Each row has a name. Each piece below is followed by the name of the row it came from. Each question is about the rows just above it.

naza: [110 122 146 166 132 121 126 132  95 185 109 164  96  99 116 139 138 135
  79 110 137 109  88 119 185  98 106 174 113 170 149 131 167 155 180]
zoz: [111 118 143 164 130 123 125 132  96 183 112 159  95 102 114 142 136 135
  82 113 135 111  89 120 180 100 108 172 114 168 149 132 166 155 176]
Lopa: [111 121 147 169 134 118 126 132  95 194 106 133 112 132 140  99 134  83
 154 102 112 106  82 117 189  94 102 181 111 173 150 131 173 158 190]
pekes: [111 121 147 169 134 118 126 132  95 194 106 166  89  97 113 141 138 137
  73 109 135 106  82 117 189  94 102 181 111 173 150 131 175 160 188]
Tugo: [109 119 147 168 132 121 126 129  93 190 107 164  91  99 115 140 138 137
  76 113 136 107  84 119 185  96 103 177 109 170 152 129 171 155 185]
zupe: [116 118 142 162 131 123 125 133  97 185 109 154  99 102 112 140 132 133
  83 112 134 110  92 122 177 103 111 174 113 162 152 134 162 154 174]
Lobef: [111 121 147 169 134 118 126 132  95 194 106 166  89  97 113 141 138 137
  73 109 135 106  82 117 180 103 107 173 115 164 151 135 164 155 174]
rezud: [137  76 113 135 107  84 119 185  93 190 107 164  91  99 115 140 138 137
  76 113 136 107  84 120 185  96 103 177 109 170 152 129 171 155 185]
q: [154  99 102 112 140 132 133  83 112 134] -> zupe
q: [137  76 113 136 107  84 119 185] -> Tugo
Which row holds [177 103 111 174 113]? -> zupe
[135 106  82 117 180 103 107 173] is in which row? -> Lobef
q: [111 121 147 169 134 118 126 132  95 194 106 166  89  97 113 141 138 137
  73 109 135 106  82 117 189  94 102 181 111 173 150 131 175 160 188] -> pekes
The row with [111 121 147 169 134 118 126 132  95 194 106 166  89  97 113 141 138 137
  73 109 135 106  82 117 180 103 107 173 115 164 151 135 164 155 174] is -> Lobef
Where do [109 119 147 168 132 121 126 129  93 190] appear? -> Tugo

vut: [101 199 132 100 106]
lel: [165 164 182 201 115]
Tiguv: [173 132 100 199 119]
puze: [ 65 107 114  82 131]
The row with [100 199] is -> Tiguv
[132 100 199] is in which row? -> Tiguv
q: [100 106] -> vut
The row with [ 82 131] is -> puze
q: [199 132 100] -> vut
Which row holds [173 132 100]? -> Tiguv

baguz: [174 110  78  87  96 138 136]
zute: [133  85 103  73 159 190 197]
kekip: [ 66  78 110 136  87 138  96]
kos: [ 99 137 176 139 147 106 170]
lapaz: [ 69 124  97 184 106 184 145]
kep: [ 84 132 128  77  77 164  74]
The row with [66 78] is -> kekip
The row with [110  78] is -> baguz
q: [ 78 110 136  87 138  96] -> kekip

Baze: [150  64 104  65]
lokup: [141 171 183 139]
laga: [145 112 133 181]
Dof: [ 96 105 173 118]
nator: [ 94 145 156 128]
seret: [154 104  65  64]
Povi: [122 125 134 125]
sab: [116  90  79 155]
q: [65 64] -> seret
The row with [171 183] is -> lokup
q: [104  65  64] -> seret

tam: [150 148  75 147  92]
Zadop: [111 165 170 167  93]
neb: [138 147 148  75  52]
loda: [170 167 111 165 121]
q: [148  75 147] -> tam
q: [170 167 111 165] -> loda
q: [111 165 170 167  93] -> Zadop
The row with [138 147 148  75] is -> neb
q: [148  75  52] -> neb
q: [150 148  75 147] -> tam

teg: [150 152 161 155 160 156 160 155 155]
gupet: [178 156 154 166 161 155 158 162 155]
fubo: [154 171 168 154 152 145 149 149 149]
Guf: [153 153 173 174 149 154 163 159 158]
nasid: [153 173 159 174 163 153 149 154 158]
sog: [149 168 150 158 150 161 156 157 165]
Teniv: [150 152 161 155 164 153 161 161 153]
Genam: [154 171 168 154 152 169 148 150 151]
mogeg: [169 153 171 151 149 150 151 152 158]
lum: [157 152 160 165 162 145 160 161 163]
roko: [155 154 165 198 164 172 149 150 155]
Gubi: [155 149 151 161 158 155 162 161 162]
q: [153 153 173 174 149 154 163 159] -> Guf
q: [150 152 161 155 160 156 160 155 155] -> teg
q: [158 155 162 161] -> Gubi
Where do [150 151 152] appear? -> mogeg
q: [150 151 152 158] -> mogeg
[150 152 161 155 160 156 160 155] is in which row? -> teg

paf: [ 77 131 189  65 204 185 103  82 182 151]
zogut: [176 142  60 119 122 103 109 177 169 181]
Boti: [157 176 151 155  91  91 129  86 168 148]
koni: [142  60 119 124 103 109 103 185  88  92]
q: [119 124 103 109 103 185] -> koni
q: [142  60 119 122 103 109] -> zogut
Which row holds [151 155  91  91 129]? -> Boti
q: [ 60 119 122 103 109 177 169 181] -> zogut
q: [ 60 119 124 103 109 103 185] -> koni
q: [ 91  91 129] -> Boti

refa: [112  89 117 109 108 173]
sase: [ 80 118  70 166 157 131]
kiv: [ 92 172  93 108 109 134]
metik: [107  89 117 124 116 163]
q: [112  89 117 109 108 173] -> refa
[109 108] is in which row? -> refa
q: [172  93 108 109 134] -> kiv
Where do [ 92 172  93] appear? -> kiv
q: [108 173] -> refa
q: [116 163] -> metik
[ 70 166] is in which row? -> sase

Ras: [149 128 139 134]
buvi: [117 124  96 109]
fon: [128 149 139 106]
binen: [117 124 121 202]
The row with [149 139 106] is -> fon
q: [121 202] -> binen
q: [149 128 139] -> Ras
q: [117 124  96] -> buvi

fivef: [185  76 127 147 144 187 104 125 157 145 183 115  94 107 117 167 158  89
 131 118 128  89]
detul: [139 155  90 148 124  86 120  72  68 171 111 122 126 141 158 181 154  97
 134 127 154 112]
mobem: [128  94 130  97 156  79 165  94 157  88  73 185  99 127  72 109  69  88
 163 115 111 154]
reg: [147 140 141  90 130 134 106 122 117 159  88 130 186  91 126 186  77  78
  91 140 129  74]
kinu: [ 82  95 167 104 130 104 171 178 170 150  90  96 112 175 179  88 161  72
 111  99  99 161]
ludi: [136 134 109  70 178 128  90 176  86 157 104 179 149 166 112 150 148 145
 136 176 131 161]
gipo: [153  71  74 117 111 123 146 181 157 141 187 147 157 136 133  97 114 188
  96 179 163 163]
Rikos: [ 89 103 127 174  67 116 106  93  95  97 181 131 125 125 112 150 148 145
 136 176 131 161]
fas: [186 137 115 178 127 132 170 136 103 134 122  86 148  77  86 181 144 166
 176 144 165  88]
diru: [125 140  92  95 119  81 171  92  85 125  70 131  86  79 122 122 138 141
 119 116 126 115]
zosek: [102 103  95 174  67 127 125  93 125 181 116  97 106 131  76 127 108 138
 117 128 183 110]
q: [ 95 174  67 127 125  93 125 181 116  97 106 131] -> zosek
q: [136 133] -> gipo
The row with [ 73 185  99 127] is -> mobem
q: [128  89] -> fivef
q: [187 104 125 157 145] -> fivef
q: [157 145 183 115  94 107 117 167] -> fivef

Pegus: [107 131 115 178 114 138]
Gavit: [136 135 145 124 185 136]
Nevu: [125 130 122 170 105 116]
lesim: [143 128 121 124 155 145]
fepu: [139 139 107 106 118 123]
sut: [171 130 138  79 125 112]
Reka: [131 130 129 154 169 148]
Gitak: [130 125 138  79 153 104]
borid: [138 130 125  79 171 166]
Where do [138 130 125  79 171] appear? -> borid
q: [138 130 125  79] -> borid
Where do [124 185] appear? -> Gavit
q: [171 130 138] -> sut
q: [125 130 122 170 105] -> Nevu
q: [125  79] -> borid

goki: [183 118 142 118 129 155 151 145 175  80 164 100 140 126 167 143 144 112
 177 151  95 103 139 161  73 166 110 145 113 151 116  78 166 172 135 134]
muv: [157 108 132 136 138 137 135 164 178 101 109 112 129 112 146 136 145 122
 147 117  82  89 142 168  88 175 149 160  96 153 121  83 155 182 132 152]
seri: [168 133 133 157 132 133 141 166 174  66 140 114 133 124 180 156 131 104
 159 144  97  86 141 148 113 180 121 127 110 153 133  69 170 191 141 139]
lubi: [158 129 129 150 128 129 136 181 178  73 136 121 134 120 182 155 134 103
 160 148  91  85 148 147 110 173 129 121 112 147 131  73 170 186 142 137]
lozo: [178 117 133 129 125 152 161 148 166  69 150 107 144 116 165 133 142 118
 177 156 107 108 132 156  83 170 109 137 113 148 122  78 167 186 132 134]
mar: [180 116 156 113 134 151 138 137 172  98 172  98 129 127 167 147 138 125
 164 141  84 101 140 141  93 159 108 156 119 142 121  79 173 161 134 151]
vur: [186 117 143 118 130 156 151 145 176  80 165  99 140 127 169 143 143 112
 180 150  92 103 139 160  72 167 109 146 114 150 116  81 165 172 135 135]
Ladum: [172 137 123 139 123 138 139 184 168  93 130 124 153 121 171 146 156 119
 158 126  86  78 145 153 123 164 155 148  99 143 111  86 154 178 134 159]
vus: [182 117 139 121 128 154 155 147 174  78 159 102 142 123 166 139 143 113
 177 153  96 103 138 162  71 170 110 143 114 151 117  80 164 176 135 133]
Safu: [157 108 132 136 138 137 135 164 178 101 109 112 129 112 146 136 145 122
 147 117  82  89 142 168  88 175 149 160  96 153 121  63 181 156 119 172]
q: [170 109] -> lozo
The row with [139 121 128 154] is -> vus
The row with [131 104 159 144  97] is -> seri

viger: [114 134 153  97 135 125 108 135 117 151 124 132 145  97 129 119 134 151
 121 119 132 130 119 164 109 152 121 123 124]
givab: [123 152 150 101 153 128 105 192 117 155 145 129 127 135 112 132 115 135
 149 142  92 134 112 146 125 111 132 140 122]
siso: [124 144 127 108 141 128 117 130 125 140 128 123 131 132 127 122 118 128
 127 122 126 126 127 146 114 136 117 121 124]
zamat: [116 116 168 124 107 125 143 183 103 107 131 152 147 103 122 137 146 161
 153 138 101 177 134 115 135 126 168 147 136]
Selu: [130 121 145 136 110 128 143 130 109 111 124 127 135 129 122 127 122 126
 127 146 114 128 127 136 118 126 128 135 139]
Which row holds [127 122 118 128 127 122 126 126 127 146 114 136]? -> siso
[130 121 145 136 110 128 143 130 109 111 124 127 135 129 122 127 122 126
 127 146 114 128 127 136 118 126 128 135 139] is in which row? -> Selu
q: [127 135 129] -> Selu

seda: [151  99 152 153 182 160 151  64  63 164 136 125 156  58 113  88 154 158
 104]
vik: [100 113 100  99  79 116 101  79 121  58 129  57 117 180 174  57 120 169
 110]
seben: [ 63 181  72  62  57 161  65 168 169  63 143 146  62 176 151 159  63  64
 186]
Zaga: [114 101 121 116 159 199 115  57  57 129 180 174 120  58 169  79 117 121
 108]
q: [100  99  79 116 101  79 121] -> vik
Which row holds [ 58 113  88]? -> seda
[ 57  57 129 180 174 120  58 169  79 117 121] is in which row? -> Zaga
q: [169  63 143 146  62 176 151] -> seben

Pum: [129 129 118 128 119 119 126 117 129 130 118 118 119 128]
Vuf: [110 115 129 110 129 129 110 129 149 114 128 130 128 136]
fode: [131 136 115 137 116 116 170 117 114 132 117 117 117 135]
tep: [149 101 190 145  97 100 119 127 141 126 126 128 127 134]
Kur: [136 150  97 141  97  98 149 106 152 146 106 106 107 153]
fiv: [136 150  97 141  97  98 149 101 187 145  97 100  96 188]
peku: [138  88 160 190  90  89  92 148 191 180  78  79  78 190]
zavop: [195 186  91 190  92  93 138  88 160 190  91  89  92 148]
Vupu: [122 121 143 121 144 145 103 145 129 121 144 146 144 112]
The row with [ 92 148 191 180  78  79] is -> peku
q: [138  88 160 190  91  89  92 148] -> zavop
q: [149 101 187 145  97 100] -> fiv

Dit: [137 188  73  98]
viro: [190  73 188  98]
misip: [137 188  96  98]
Which row holds [188  96  98]? -> misip
q: [188  73  98] -> Dit
Where do [190  73] appear? -> viro
The row with [137 188  73] is -> Dit
q: [73 98] -> Dit

Zita: [111 158 111 112 118 130 144  98  92 166 131 124 118 127 134 168  73 112
  86 140 100 107 120 124 121 117  53 155 146 118 116 135 134 142 120]
debi: [121 138 129 131 111 129 130 110 108 155 134 121 109 128 138 156  79 115
  97 132 114 124 123 132 120 120  70 151 153 115 117 153 137 128 138]
regi: [127 130 134 128 129 123 116 132 110 127 138 125 120 135 125 118 137 131
 131 115 135 138 122 132 124 128 123 134 145 118 126 132 137 118 153]
vas: [129 136 128 124 123 131 127 106 103 143 144 126 121 138 131 131 111 129
 115 134 132 132 120 135 128 118  99 131 139 109 123 147 139 123 158]
vuko: [129 127 136 127 121 128 125 119 109 136 141 125 112 136 135 132 120 122
 124 126 133 131 126 133 127 128 108 134 149 116 123 142 138 131 152]
vipon: [127 143 115 114 116 129 128  96  84 161 148 120 117 136 133 142  85 115
 109 140 118 124 128 129 127 126  52 154 165 102 117 145 147 148 157]
q: [127 136 127 121 128 125] -> vuko
q: [ 96  84 161] -> vipon
q: [120 135 125 118 137 131] -> regi
[121 138 131 131 111 129] is in which row? -> vas
q: [ 70 151 153 115 117 153 137 128] -> debi
[129 128  96  84 161 148 120 117] is in which row? -> vipon
[128 129 127 126  52 154 165 102] is in which row? -> vipon

Lil: [108 146 103 138 173 109 113 129 126 127  79 151 124 117 152 105 145 122
 111 153 156 148 137 128 132 118  91]
subup: [147 101 137 153 146 127 101 143 173 128 119  81 166 123 112 137 132  98
 153 152 134 115 153 124 179 135 126]
zom: [185 148  95  93 191 108 122 156 154 124 135  91 105 152 132 126 149 129
 180 124 114 117 117 146 151 121 163]
Tuzip: [110 154 108 140 174 104 116 132 123 127  84 151 126 119 150 106 143 128
 112 150 156 151 132 128 134 118  93]
ziriz: [178  87 128 135 132 133  89 125 149 134 115  94 146 111 121 147 109 121
 155 100 143 114 147 120 165 163 132]
pav: [137 154 109 103 163 103 118 139 140 130 147 117  93 162 135 125 123 127
 162 114 129 122  89 132 151 120 152]
vugef: [190 108 122 156 154 104 121  80 111 104 129  95 114 160 190 111 182 108
 105 144 140 129 154 173 145 131 125]
q: [132  98] -> subup
The row with [191 108 122 156 154] is -> zom

